In the data rows, zero lies at 4.5, halfway between 4 and 5.
The same things were measured in two ways. The second way is not exact.
First some of them both ways: the first way, then the second way, then a blank line.
[4 5 3 2 5 4 3 7 2 8 5 5 3 3 3 4 1 7 7 2]
[4 4 4 3 9 7 6 6 2 4 2 8 5 8 5 6 4 4 3 3]

[1 4 2 5 3 4 7 4 5 5 4 6 5 5 5 5 5 2 2 3]
[4 4 4 6 6 3 5 2 6 4 4 4 1 5 2 2 6 5 3 5]

[4 4 1 4 5 4 6 2 4 4 2 5 4 5 7 6 5 2 0 5]
[6 4 3 5 6 2 6 3 7 3 6 6 3 4 3 4 5 3 5 6]

[8 7 7 6 2 7 3 4 6 5 3 6 4 1 4 6 5 6 6 5]
[9 6 6 7 2 3 3 7 4 3 5 4 6 3 8 5 4 6 6 1]

[6 4 1 4 9 6 6 4 5 4 4 3 2 6 5 4 5 4 6 3]
[1 3 6 2 5 4 6 2 3 5 4 8 4 2 1 3 4 5 3 4]

[1 3 2 5 4 3 7 5 5 6 4 6 5 5 4 5 6 1 1 3]
[3 5 4 6 7 3 5 1 6 4 4 4 1 6 1 1 6 5 2 6]

[5 3 6 4 4 2 3 5 3 2 6 2 6 6 5 3 4 5 2 7]
[2 5 3 4 3 7 4 5 6 6 6 3 6 6 6 7 5 1 5 7]

[7 8 7 6 2 7 3 4 6 4 3 6 4 2 4 6 5 6 6 5]
[9 6 5 7 2 2 3 7 5 3 5 5 6 3 7 5 4 6 7 1]

[4 3 7 4 3 2 3 5 7 1 6 4 6 5 3 4 4 3 4 6]
[5 4 5 4 1 6 4 5 4 4 4 2 5 7 5 7 6 4 4 5]

[5 3 6 4 3 2 3 5 4 2 6 2 6 6 5 3 5 5 2 7]
[2 5 3 3 3 7 4 5 6 5 6 3 6 6 6 8 5 1 5 8]

[5 2 6 4 3 2 3 5 3 2 6 2 6 6 6 3 4 5 2 7]
[3 6 2 4 3 7 4 5 6 6 6 2 6 6 7 7 5 1 5 7]

[6 7 6 6 2 7 3 5 6 5 5 5 4 2 3 5 4 7 5 4]
[9 7 5 6 4 4 3 6 5 4 5 5 5 4 7 5 5 5 5 1]

[5 3 6 4 3 2 3 5 4 2 6 2 6 6 5 3 5 5 2 7]
[2 6 3 4 3 7 4 5 6 6 6 3 6 6 6 8 5 1 5 7]

[4 6 3 2 5 4 3 7 2 7 5 5 3 3 3 4 1 7 7 2]
[4 4 4 3 8 7 5 6 2 5 2 9 5 8 5 6 4 4 4 3]

[7 7 7 6 2 7 3 4 6 4 3 6 4 1 4 6 5 6 6 5]
[9 6 6 7 2 2 3 8 4 3 5 4 6 3 8 4 4 6 6 1]

[6 3 6 4 3 2 3 4 4 2 5 3 6 6 6 3 6 4 3 8]
[3 5 3 5 2 5 4 5 6 5 6 2 6 5 6 8 5 2 6 7]

[2 5 5 3 5 4 4 6 1 9 5 6 5 5 3 5 2 7 7 5]
[4 4 4 2 8 7 3 6 1 6 2 4 5 7 5 3 4 6 4 6]

[0 3 2 5 3 3 7 4 5 5 4 6 5 5 5 5 5 2 2 3]
[4 4 4 6 6 3 5 2 6 4 4 4 1 6 2 2 6 5 3 5]

[3 5 1 4 5 3 5 1 4 4 2 5 4 5 8 6 5 2 2 5]
[6 3 3 5 5 2 7 4 7 4 6 6 4 3 3 4 4 3 5 5]

Here are 24 more, measured the second way only, each followed by its number:
[4 4 3 4 2 6 4 6 6 5 6 2 7 5 7 7 5 2 6 7] 0
[6 3 5 5 0 5 5 6 4 3 4 2 5 6 6 7 6 4 5 5] 1
[5 4 3 4 7 3 6 3 6 5 7 7 4 4 3 5 4 2 4 5] 2
[6 3 5 5 0 5 6 7 4 3 5 2 5 6 6 7 5 4 6 5] 3
[6 4 5 7 5 2 6 3 6 3 5 3 2 5 3 2 6 6 5 5] 4
[5 3 4 2 8 7 6 7 1 4 2 8 5 7 5 5 3 5 3 2] 5
[8 6 5 6 3 3 3 6 4 4 5 5 5 3 8 5 4 6 6 1] 6
[5 4 5 4 1 6 5 5 4 4 4 2 5 7 5 7 6 4 5 5] 7
[5 4 4 6 6 3 5 2 6 4 5 4 2 6 2 2 6 5 3 5] 8
[4 4 3 2 9 7 3 5 1 6 2 4 5 6 4 3 4 6 4 5] 9
[0 4 7 4 4 4 4 1 3 5 3 3 2 2 2 0 4 9 4 6] 10
[6 3 5 5 0 5 6 7 4 2 4 3 5 6 6 7 6 3 5 5] 11
[9 5 5 7 2 2 3 7 4 3 5 5 6 3 7 5 4 6 6 1] 12
[1 3 6 3 5 4 6 3 4 5 4 8 4 2 1 4 4 5 3 4] 13
[9 5 6 7 2 2 3 8 4 3 5 4 6 3 8 5 4 6 6 2] 14
[6 3 3 5 5 2 6 4 6 3 6 6 4 3 4 5 4 3 5 6] 15
[5 4 5 5 1 6 5 6 5 4 4 3 5 7 6 6 6 3 5 5] 16
[0 5 7 3 7 4 3 1 3 7 3 4 2 2 1 0 5 7 4 6] 17
[4 4 3 4 6 3 6 4 6 4 6 6 4 4 3 5 4 2 4 5] 18
[6 3 5 3 7 6 6 7 2 4 2 8 5 7 6 5 3 5 4 3] 19
[1 3 6 2 5 4 6 2 4 4 4 7 4 2 1 3 4 5 3 4] 20
[4 4 5 3 9 7 5 6 2 4 3 8 4 7 5 5 3 4 4 3] 21
[0 4 6 1 7 5 6 2 4 6 3 8 3 3 0 3 4 4 2 4] 22
[8 7 5 6 4 4 3 6 5 4 5 5 6 4 7 5 4 5 5 1] 23
Some of them follow, measured the first way. Which numbered row above is each one? Its number follows it:
[6 4 1 4 9 6 7 4 5 4 4 3 2 6 5 4 5 5 6 3] 20
[5 3 7 4 4 2 3 4 7 1 5 4 7 4 3 4 5 3 4 6] 1
[6 4 1 3 9 6 7 4 5 4 4 3 2 6 5 4 5 5 6 3] 13
[3 3 4 6 8 6 8 5 4 5 4 3 4 6 4 4 6 4 7 2] 10
[2 5 5 3 6 4 4 6 1 9 5 6 5 6 3 5 2 6 7 5] 9
[8 8 7 6 2 7 3 4 6 5 3 6 4 1 4 6 5 5 6 5] 12
[4 6 3 2 5 4 2 6 2 8 5 5 3 4 3 5 1 7 8 3] 5
Here are 24 more, measured the second way only, each followed by its number:
[4 4 4 4 2 6 5 5 4 4 4 3 5 7 5 7 5 3 5 4] 0
[4 5 3 5 1 6 4 6 5 4 6 2 6 5 7 7 5 2 6 8] 1
[6 3 5 4 7 6 6 7 2 3 2 8 5 7 6 6 3 4 4 3] 2
[8 7 3 6 5 3 2 6 7 5 6 2 7 2 6 4 4 5 5 4] 3
[0 4 6 1 6 5 6 2 4 6 4 8 4 3 0 4 4 5 3 4] 4
[7 8 3 6 6 5 1 5 7 6 5 2 7 4 5 4 5 4 4 4] 5
[4 4 5 4 2 7 5 6 4 4 4 3 5 7 5 7 6 3 5 5] 6
[6 3 5 5 0 5 5 6 5 3 5 2 5 6 7 7 5 4 6 5] 7
[6 3 4 7 5 2 6 3 6 3 4 4 2 5 3 1 6 6 4 5] 8
[0 5 6 3 6 5 3 1 2 7 3 4 2 2 1 1 5 7 4 6] 9
[2 6 3 4 3 7 4 4 6 6 6 3 6 6 6 8 5 0 5 8] 10
[7 8 3 5 6 5 1 4 6 6 5 3 6 4 6 4 5 5 4 4] 11
[6 3 5 5 0 5 6 7 4 3 5 2 5 6 6 6 5 3 6 5] 12
[6 3 5 4 7 6 6 7 2 3 2 8 5 7 6 5 3 5 4 3] 13
[8 7 5 6 4 4 3 6 5 5 5 5 5 4 7 5 4 5 5 1] 14
[0 5 6 3 6 5 4 0 3 7 4 4 2 3 1 1 5 8 4 6] 15
[5 3 2 4 6 3 6 4 6 5 6 7 3 4 3 5 4 3 5 5] 16
[9 6 6 7 2 2 4 7 5 3 5 5 6 3 7 5 4 6 6 1] 17
[2 5 3 4 3 7 3 5 6 6 6 3 7 5 6 8 5 1 5 8] 18
[0 5 6 3 6 5 4 1 3 7 3 4 2 2 1 0 5 8 3 6] 19
[0 6 6 3 6 5 2 0 3 7 4 4 2 3 2 1 4 7 4 7] 20
[3 4 4 2 9 7 3 5 2 7 2 4 5 6 4 3 4 5 4 5] 21
[4 4 3 2 8 7 3 6 2 6 2 3 4 6 5 3 5 6 4 6] 22
[2 6 3 4 3 7 4 5 6 6 6 3 6 5 6 8 4 1 5 7] 23
Some of them follow, measured the first way. Which numbered row above is each one? Its number follows it:
[5 5 3 2 5 4 3 6 2 7 4 6 4 2 4 5 2 6 7 3] 2
[8 7 7 7 3 7 4 5 4 7 4 5 6 4 5 6 6 6 4 8] 3
[1 3 3 5 4 4 7 3 5 5 2 7 5 4 6 6 6 1 2 3] 8
[5 4 1 4 9 6 6 5 5 5 5 3 2 6 4 4 4 5 6 3] 4
[2 3 3 5 8 6 8 5 4 6 5 3 4 7 3 3 5 5 6 2] 19
[5 2 7 4 3 3 3 4 7 1 5 5 6 4 4 4 5 3 4 6] 7
[2 4 3 6 8 6 8 6 4 6 5 3 3 7 4 3 6 5 7 2] 9
Here are 24 more, measured the second way only, each followed by its number:
[7 8 3 6 6 5 1 5 6 6 5 2 6 3 6 4 4 5 5 4] 0
[6 3 4 6 5 2 6 3 5 3 5 4 2 5 3 2 6 6 4 5] 1
[6 3 5 4 7 6 6 7 2 3 2 8 5 7 5 5 3 4 4 3] 2
[3 4 3 5 2 6 5 6 6 4 7 2 7 5 6 7 5 2 6 7] 3
[5 3 5 4 1 6 5 6 4 4 4 2 5 7 5 7 6 3 5 5] 4
[4 4 1 4 7 3 6 3 6 5 7 7 4 4 3 5 4 2 4 5] 5
[9 6 5 7 2 3 4 7 5 3 5 5 6 4 7 5 4 6 6 1] 6
[6 3 3 5 5 2 7 4 6 3 6 6 4 3 3 5 4 3 5 5] 7
[9 6 5 7 2 2 3 7 5 3 5 5 6 3 7 5 4 6 6 1] 8
[4 4 2 4 6 3 7 3 7 5 6 6 4 4 3 5 4 2 5 5] 9
[8 7 5 6 4 4 3 6 5 4 5 5 6 4 7 5 4 5 6 1] 10
[0 4 6 2 7 5 6 1 4 6 3 8 4 3 1 4 4 4 2 4] 11
[5 5 4 6 7 2 5 2 6 4 4 4 1 6 2 1 6 5 3 5] 12
[1 3 6 3 5 4 7 3 3 4 4 8 4 3 1 3 4 6 3 4] 13
[9 5 6 7 3 3 3 7 5 3 5 5 6 3 8 5 4 6 6 1] 14
[7 8 3 5 6 4 1 4 7 7 6 2 7 3 6 4 5 4 5 4] 15
[0 5 7 4 4 3 3 2 3 6 4 3 3 2 3 1 4 9 5 6] 16
[0 4 6 4 4 4 4 1 2 6 3 3 2 2 2 0 4 8 4 6] 17
[0 4 6 4 5 4 4 2 3 6 3 3 2 2 2 1 4 8 4 6] 18
[9 6 5 8 1 2 3 7 4 3 6 4 6 2 9 6 4 6 7 2] 19
[4 4 5 4 2 7 5 5 4 4 4 2 5 7 5 6 6 3 4 5] 20
[0 4 6 2 6 5 6 2 4 6 4 8 4 2 0 3 4 5 3 4] 21
[6 4 5 6 5 1 6 3 7 3 4 3 2 6 2 1 6 6 4 6] 22
[0 4 6 2 7 5 6 2 4 6 4 8 4 3 0 4 4 4 2 4] 23
Some of them follow, measured the first way. Which numbered row above is each one? Its number follows it:
[3 3 4 6 8 7 8 4 4 5 4 3 4 6 4 4 6 4 7 2] 17
[5 4 1 4 9 6 6 6 5 5 6 3 2 6 4 4 4 6 6 3] 23
[7 7 6 6 3 7 4 6 4 7 5 5 6 5 4 5 5 7 3 7] 15
[2 3 2 5 3 4 7 3 5 5 2 7 5 4 5 6 6 1 1 3] 22
[7 7 7 6 2 7 3 4 6 4 3 6 4 2 4 6 5 6 6 5] 8
[7 7 7 6 2 7 4 4 6 4 3 5 4 2 4 6 5 6 6 5] 6
[5 5 3 2 4 4 3 7 2 7 4 6 3 2 3 5 2 6 7 2] 2
